(in the rows, 128 means zero)
Named turns come first, each shown by rows before and after it. Which turns, in which order, take the first row of each pair that follows to the second? Write the first one first, as in the answered first pair.
M (before => after):
[155 160 130 103 123 115 146 121 163 125 107 141 146 148 181 134 162 121
 150 147 107 124 106] => [118 162 113  82 111 126 157 139 150 111 101 139 114 161 153 128 158 135
 146 125  99 137  99]
[149 145 110 122 174  91 116 111 141 107  85 107 109 171 120 114 164 149
 141 130 115 138 135] => [183 163 135 130 149  87 123 124 150 131 106 114 143 165 149 119 168 138
 148 131 126 129 117]
[166 134  86  95 140 133 143 137 163 128 135  82 156 154 131 100 134 148
 150 128 107 114 117] => [156 135  79  87 142 141 145 136 158 121 132  80 149 156 126 104 132 151
 148 126 105 118 120]
[ 71 108 100 128 119 135 116 130  84 120 109 120  89 131 105 138 110 140
 112 119 119 126 147] => [133  98 125 173 150 110  93  98 103 137 115 121 136 117 144 147 118 121
 108 159 130  99 163]
L (before => after):
[134 142 120 111 120 160 106 107 153 112 110 113 126 169 146 137 131 135
 118 127 132 128 121] => [132 149 119 114 117 156 108 107 151 116 108 117 124 169 152 144 134 130
 118 129 131 129 120]
[ 96 119 150 136 104 128 127 134  92 159 133 132 118  71 133 150  90 121
  99 131 126 147 132] => [108 120 165 133 108 134 122 146  93 157 143 129 128  76 123 139  83 123
 107 121 133 144 134]
[152 148  85 134  99 128 157 146 152 138 134 175 118 144 123 135 150 141
 118 161 101 132 111] => [160 152  98 136  93 129 161 154 152 142 140 174 122 141 124 133 143 134
 121 158 107 133 105]
R (before => after):
[149 143 162 126 107 125 120 140 159 152 149 124 166 145 133 118 136 133
 145 139 123 123 115] => [133 136 173 135  98 128 117 146 141 159 149 126 160 131 129 119 123 129
 137 127 124 125 123]
[105 130 140 121  88 136 155 131  80 148 114 137 119 123 127 177 120 129
 112 105 119 135 121] => [139  98 141 150 160 118 117  88 105 128  98 126 142 120 124 163 127 130
 108 153 129 116 160]
[139 150 173 158  75  94 155 137  93 164 119 113 127  86 187 146 114 106
 104 100 146 147 116] => [176 127 167 180 146  78 123  93 128 141 109 108 153  95 184 138 131 105
 100 156 150 130 150]
[149 131 174 108  77 157 124 174 117 176 161 146 142 131 151 130  92 115
 130 102 164 125  83] => [178  90 185 142 155 137  77 134 135 159 146 134 162 125 141 120  92 113
 118 150 176 103 136]
Pairs:
Between the rows of a pair lie two turns.
[141 119 144 106 106 141 126 151 123 107 156 117 135 177 141 152 116 104
 148 118 144 118 127] => [130  98 130 117 145 131 110 131 125  94 137 111 124 175 129 155 120 105
 131 141 139 113 158]
M then M
[125  98 183 122 189 114  94 163 138 127 181 132 140 133 131  86 123 138
 111 146 164 140 139] => [145 108 190 121 172 110 101 172 148 142 185 140 159 138 154  95 130 127
 118 146 168 140 119]
L then M
[133 132 149 109 125 152 138 163 147 102 163 144 131 138  90 101 135 143
 154  99 153 142 119] => [145 112 132 130 177 135 119 121 158  84 145 140 135 139  91 108 144 140
 142 137 150 125 148]
L then M
[120 120 127 130 129 115 128 127 119 148 126 147 138 133 154 152 124 106
 130 125 116 118 133] => [135 120 148 126 126 126 123 141 126 152 138 143 150 137 142 133 115 110
 132 116 123 121 133]
L then L
[109 130 123 123  96 113 132 112  93 151  85 110 137 118 122 176 140 108
 112 138 122 102 128] => [135 133 159 119  78 126 124 144  98 163 114 104 160 109 110 150 124 111
 127 121 136 105 119]
L then L
[130 118 167 135 118 125 120 144  93 168 156 135 149  80 134 130 105 115
 123 124 138 140 121] => [148 154 134 102 100 126 149 148 126 153 152 140 154 117 156 136 138 115
 146 125 126 137  82]
R then R
[124 110 151 150 128 134 106 127 101 148 132 135 130  85 128 136 109 130
 118 123 138 129 159] => [103 118 147 134 113 148 115 141  94 144 131 132 119  92 121 130 104 136
 119 108 134 138 149]
M then M
[117 105 151 173 138 129 110 150 102 154 132 114 141  81 122 123  96 127
 118 149 129 111 170] => [132 114 164 154 126 140 114 172 112 155 148 112 148  91 108 104  90 136
 132 133 135 116 158]
M then L
[165 112 151 161 152 118 107 107 138 137 134 124 154 102 138 125 116 108
 115 149 136 110 155] => [170 120 167 151 134 124 109 133 144 145 150 127 158 102 131 113 114 116
 129 138 142 119 144]
M then R
[113 174 114  98  92 161 192 117 100 170  92 166 135  97 160 134 156 112
 124 116 101 110  99] => [ 86 160 104 105 105 159 188 114  86 163  77 163 113  89 142 140 145 118
 114 115 100 115 118]
M then L
[127 101 136 166 132 131 114 112  93 138 107 142 141 105 123 153 108 146
 117 148 134 111 153] => [172 126 134 153 132 128 121 112 128 136 116 147 168 125 144 146 133 141
 137 156 132 105 130]
M then R
[109 109 149 107 121 154 112 154 105 122 140 116 116 124  75  97 102 158
 137  94 138 138 149] => [131 140 116  77 107 153 137 152 137 108 142 127 117 163  97  98 137 156
 155  94 126 142 106]
R then R
[155 138 112 118 112 119 124 113 144 119 111 146 143 167 148 113 128 142
 148 147  93 130  94] => [134 130  98 117 130 119 117 107 138 105 104 142 129 167 133 109 130 148
 139 149  91 133 110]
M then M
[156 148  99 126 118 109 165  78 179 115 117 125 137 123 198 171 165 120
 137 131  92 131 105] => [144 166 118 103  74 132 180 120 171 122 138 125 127 126 181 156 152 124
 154  93  95 147  81]
M then L
[167 164 126 128 130  99 141 127 137 115 115 132 164 160 131 122 145 132
 135 123 107 118 128] => [119 142 147 135 114 116 133 147  92 132 120 124 135 129  96 113 105 142
 117  97 113 134 155]
M then R
[109 129  79  73 154 146 109 123 163  53  95 131 102 193  70  80 136 146
 151 118 112 143 132] => [ 79 154  39  98 114 121 144  91 129  83  64 150  80 170 150 153 156 118
 123 132  94 137 110]
L then L
[125 138 102 110 146 152 150 119 120  82 126 110 119 154 148 123 155 130
 121 135 104 127 122] => [132 135 107 123 142 142 146 112 120  91 124 115 128 143 171 137 160 123
 118 144 105 124 124]
L then M
[ 82 132 137 125  92 122 148 124 108 140 124 123 108 108 125 138 123 115
 113 107 117 128 143] => [115 155 102 111 106 115 160 110 144 118 117 129 118 140 135 137 156 116
 128 127 106 122 119]
R then R
[126 157  81 109 124 133 148 134 142 126 117 128 104 172 126 123 164 131
 158 133  91 126  97] => [130 150  78 134 133 119 145 105 137 130 104 129 109 161 148 144 170 118
 146 151  91 119 110]
M then L
[163 114 138 125 162 136 109 126 149 115 138 125 150 151  99  87 121 134
 151 134 137 128 136] => [143 122 132 107 140 147 121 149 141 112 142 127 136 154  88  83 120 145
 153 116 134 141 121]
M then M
[132 130  99 115 145 112 162  90 127 104 105 127 110 144 171 160 165  96
 120 159 116 117 124] => [ 92 114 117 135 131 121 153  98  86 122 105 121  90 108 158 165 134  96
  98 141 126 123 149]
R then M
[130 111 136 103 140 136  97 160  99 146 154 122 147 133  92 104 149 159
 162  89 122 134 157] => [150 128 106  92 153 131 111 148 133 131 146 126 149 161 110 109 179 157
 172 108 109 128 135]
M then R
[154 113  67 103  96 138 132 143 155 107  80 112 136 153 121 129 131 143
 100 125 113 164 149] => [185 124  90 114  86 131 132 145 165 125  94 114 165 147 146 137 138 128
 110 131 120 156 144]
M then M
[ 89 178  74  89  72 140 173 155  91 158 113 143  81 142 146 152 140 118
 135 104  93 144  74] => [118 177 123  74  67 161 160 189 105 159 151 134 109 143 115 108 122 129
 160  83 114 149  71]
L then L
[172 155 147 153 128 111 131 142 121 142 150 114 158 108 155 118 113  96
 168 102 120 126 119] => [115 154 118 117 124 131 136 157 104 114 139 111 112 125  99  98 103 120
 167  76 107 147 119]
M then L
[115 136 136 124 118 120 118 108 109 124 127 114 129 124 100 114 114 130
 137  94 135 130 135] => [139 149 117 117 129 110 121  96 139 110 120 120 142 141 115 117 139 130
 143 109 133 125 121]
M then R
[160 152 111 101 139 147 127 145 179  97 141 123 136 178  89  76 139 156
 155 122 141 143 106] => [174 143  97 123 166 123 112 110 191  90 122 127 150 179 115  95 156 146
 142 157 139 126 120]
L then M
[110  74 165 157 133 133 113 150  64 107 111  98 125  89  75 123  83 132
 104 109 128 136 152] => [206 127 118 132 145 106 141 113 159  81 108 118 176 161 146 136 165 114
 143 155 116 114  87]
M then R
[120 154 153 148  70 136 120  90 119 149  99 140 158 154 124 160 135 112
 103 119 134  83 153] => [ 91 146 136 136  79 142 123  91 111 131  87 129 135 162  98 156 131 124
  96 116 128  90 162]
M then M
[143 123 174 124 120 148 116 141 126 156 142 112 144 110 129 119 106 129
 129 123 132 111 140] => [162 138 143 100 132 146 124 126 160 131 141 114 147 146 125 108 136 137
 142 137 126 111 123]
L then R
[ 89 133  62 124  98 115 178 158 105 111 108 107  84 151 119 150 131 138
 115  96 104 144  78] => [ 87 126  54 141 116 101 172 132 101 114  97 112  83 146 138 169 138 131
 106 114 100 134  88]
M then R
[111 117 127 170 130 102 118 103  98 145  99 149 128 113 175 157 131 108
 119 140 137 108 127] => [ 73 129 114 139 100 122 139 132  83 141  99 153  97 127 151 151 125 120
 126 105 128 129 111]
M then M
[109 125 167  74 121 143 154 164 138 142 132 133 129 133  67  80 141 145
 173  65 113 171  77] => [176  83 183 139 207  98 102  87 167 140 110 128 180 115 107  93 156 119
 155 145 126 128 134]
M then M
[132 160 135 109 137 184 126 168 163 111 136 134 132 134  99 103 122 138
 149 113 144 149 109] => [146 148 132 122 164 172 109 149 175 101 131 132 141 134  91 101 123 140
 150 132 151 147 128]
R then R
[118 135 147 112 106 148 146 168 122 141 146 143 115 149 114 108 128 135
 138 104 143 138 122] => [127 107 149 129 154 145 120 148 132 119 136 131 118 152  89  90 128 141
 136 128 143 131 156]
L then R
[164  84 138 113 156 141 137 139 203  94 144  76 150 161  86 100 122 146
 152 170 161 130 130] => [192 105 140 123 132 129 151 131 206 120 147  86 176 157 135 126 138 125
 156 176 158 124 104]
L then M
[113 122 130 149 157 124 111 125 147 114 113 122 118 147  96  79  95 127
 109 140 143 124 159] => [153 141 147 173 134 107 120 115 158 145 125 133 150 137 155 102 108 100
 114 150 148 110 140]
L then M
[116 125 108  89 192 144 107 121 146  84  97 126 145 135  95 138 111 147
  92 127  95 181 151] => [148 170 133  81 111 144 144 156 149 130 131 140 180 131 158 158 119 124
 113  95  96 183  92]
M then R
[ 79 117 146 140  55 154 145 173  79 141 137 122  93 117 127 164 116 105
 123  83 117 130 116] => [189 115 189 173  92 134 116 151 133 153 168 124 173 122 163 151 132  89
 146 122 141 100 123]
R then M
[160 114 160 161 127 109 142 114 118 141 138 132 158 107 166 126 135 134
 144 126 122 125 119] => [150 113 160 159 117 110 145 119 109 146 144 135 153 106 164 128 131 132
 141 116 121 124 117]
R then R
[105 132 108 110 152 121 128 121 144  85 119 125 131 152 100 131 131 149
 125 141 119 118 145] => [117 159 138 110  85 127 155 156 130 129 145 138 148 140 133 150 128 135
 134 112 124 123 111]
M then R
[ 90 148 142 104  75 135 151 129  90 123 115 114  85 116 124 154 119 111
 109 108 102 132 123] => [137 162 111  96 115 121 155  97 143  97 102 119 106 158 141 148 163 110
 122 149  91 119 107]
R then R
[176 144 191 163 151  57 118 110 132 133 192 152 181 130 159 171  93 121
 134 122 152 107 154] => [137 169 186 106  96  95 156 174 124 125 211 149 150 153 113 142  77 144
 154  66 144 144 117]
L then M
[141 133 122 151 143 135 184 101 107 147 131 143 120 110 156 130 148  89
 109 174 130  99 157] => [147 153 151 127 101 159 198 145 105 156 161 143 129 115 144 109 137  99
 126 142 133 112 135]
M then L
[112 137 130 153  83 116 141 104 101 179 139 146 133  94 187 169 113  93
 108 133 114 119 136] => [111 105 115 158 160 106 106  69 124 142 117 132 125 101 153 149 116 107
  98 168 115 109 180]
M then R
[ 99 133 151  70 152 143 116 153 125  92 164 128 123 177  63  80  99 198
 152 141 117 160 127] => [113 109 123 121 209 102  93  86 133  83 124 130 126 165 106 124 125 176
 127 205 112 132 162]
M then L
[184 126 124 146 126  94 134 124 136 117 112 121 152 138 143 166 177 135
 125 140 122 129 129] => [128 130  96 112 111 116 150 147 114  95  99 112 105 151 104 157 168 153
 120 111 110 150 123]
M then M
[ 82 165 162 102 112 104 125 155 110 132 169 163 136 132 140 139 130 122
 135 105 105 158  92] => [ 98 127 155 139 185  78  88 104 123 118 142 157 150 124 149 150 134 116
 118 156 110 136 142]
M then M
[106 133 132 131  87 112 136 162 108 155 116 128 142 142 170 150 123 118
  96 105 150 171 114] => [ 77 110 117 115 125 125 118 159 108 120 102 112 115 150 114 128 115 134
  90 101 148 178 146]
L then M
[ 88 104 143 130  75 118 153 165 116 148 118 119  96  90 154 138 111  78
 121 114 131 122 107] => [131 125 105 114 100 106 164 136 168 119 109 127 118 135 173 134 155  74
 136 147 120 108  85]
R then R
[154  99 157 169 162 100  82 101 133 127 118 135 144 105 146 138 122 120
 123 161 129 115 173] => [183 118 188 156 122 115  97 135 139 151 147 142 167 102 160 129 119 114
 141 134 137 120 142]
M then R
[123 118 132 133 115 141 122 136 121 140 143 110 119 131 138 139 119 138
 115 106 145 132 131] => [146 125 130 127 120 138 124 138 143 137 150 110 134 137 148 136 130 134
 124 113 146 129 124]
R then M
[106 133 105 114 103 125 157 139 106 133 139 134 105 110 142 141 118 127
 126  84 112 139 111] => [140  87 129 145 169 113 108 116 120 121 138 123 131  98 126 120 105 133
 121 119 129 124 163]
L then R
[118 136  76 140 160 135 126  95 185  94 123 119 149 162 141 108 173 110
 117 140 103  90 140] => [ 82 141 144 149  71 157 139 156 119 162 162 121 144 108 142 119 115 101
 109  71 122 113 126]
M then R
[103 140  96 151 125 106 134 102 124 113 115 143 115 146 164 176 162 129
 114 148 107 115 102] => [129 159 134 152  88 114 139 130 128 141 139 147 142 139 179 167 154 125
 128 129 119 118  81]
M then L
[158 129 153 131 138 121 100 136 151 141 158 126 164 142 120 109 133 120
 133 140 144 126 113] => [142 124 168 134 125 126 100 142 129 151 163 121 158 123 113 108 119 122
 124 129 147 132 121]
R then R
[105 142  76 140 112 132 137 158  98 108 115 128  93 134  94 139 105 145
 104 135 173 145 135] => [147 168  60 141 110 119 150 144 129 113 112 139 116 150 135 154 135 130
 117 155 167 135 103]
M then R
[152 164 138 133 116 112 158 117 157 134 142 149 167 139 190 166 157 140
 142 124 145  95  98] => [168 151 163 117 134 128 141 136 172 125 159 138 179 144 155 130 142 152
 155 115 158 100 107]
L then L
[128 142 127 138 113 105 130 140 125 162 120  94 121 103 119 131 121 128
 121 105 105 117  99] => [147 140 134 140 122 103 121 143 132 163 123  94 134 101 123 124 117 129
 127 111 114 112 100]
R then M
[ 58 146 107  76  81 152 169 176  89 117 127 132  63 131 101 126 103 154
 119  80 117 160 114] => [204 106 194 166 160 109  92 117 140 154 154 126 179  94 159 123 108 116
 125 161 158 103 163]
R then M
[ 94  68 168 162 132 110 112  78  89 107  86  96  97 124 120  94 112 125
 107  96 146 127 165] => [153  79 208 173 120 107 106  88 112 130 114 101 148 120 156  89 119 111
 125  99 159 115 153]
M then L
[144 144 132 114 154 149 128 142 152  95 146 128 114 114  91 129 163 117
 126 111 108 137 159] => [164 154 146 120 142 148 129 149 158 111 159 133 131 112 110 127 167 108
 128 108 114 134 148]
M then M
[148 143 158 167 129 127  97 120  87 159 128 108 126 105  97 138 135 120
 157 141 127 110 125] => [110 141 146 151 119 132 105 129  75 148 120 107 103 111  69 132 130 133
 159 125 120 127 122]
M then M
[103 143  72 127 110 134 182 121 114 113  82 142  86 146 145 166 128 124
 101 111 112 137  97] => [ 97 122  74 142 141 128 162 101 110 107  73 137  82 134 138 166 123 121
  88 129 116 130 117]
L then M
[153 121 133 109 155 131 116 138 159 111 142 122 145 168 102  94 144 136
 156 140 146 117 116] => [112 121 135 100 130 144 129 160 137 116 143 120 120 158  80  90 127 142
 151 111 143 135 112]
R then L
[144 151 115 146 115 124 149 112 101 135 137 153  99 151 146 157 153 122
 118 137 126 147 102] => [138 137 107 151 138 122 135  97  98 124 126 148  91 152 142 161 155 123
 111 147 124 147 114]
M then M
[126 135 130 115 136 124 162 142 164  84 195 148 129 189  79 114 131 133
 150 112 136 145 151] => [112 124 102 138 169 101 155 101 162  72 163 149 118 192  95 137 145 126
 131 141 125 134 169]
M then L
[ 85 108 104 117 114 127 112 128 110 129 133 139 135 131 121 139 127 144
 118 126 115 138 143] => [126 116 127 133 102 119 114 130 125 155 150 139 166 123 152 142 131 127
 124 130 124 134 127]
M then M
[155 172 156 165  82  93 134 119  95 193 118 155 157 138 173 140 144 111
 116 141 126 142 105] => [175 169 150 170 107  82 125  98 111 182 114 149 163 145 173 134 153 113
 117 164 126 135 117]
R then R
[162 102 119 140 168 133 115 139 137 149 126 106 130 111 101 135 118 147
 104 138 126 119 177] => [162 139  75 102 145 136 149 145 161 131 123 117 122 147 115 140 149 153
 123 128 106 125 132]
R then M
[ 95 119 125 130 125 126 123 115  97 140 122 125 113 120 122 129 114 120
 111 126 134 132 136] => [138 136 107 127 133 115 128 100 129 133 118 136 140 139 150 135 143 112
 125 148 131 122 118]
M then R
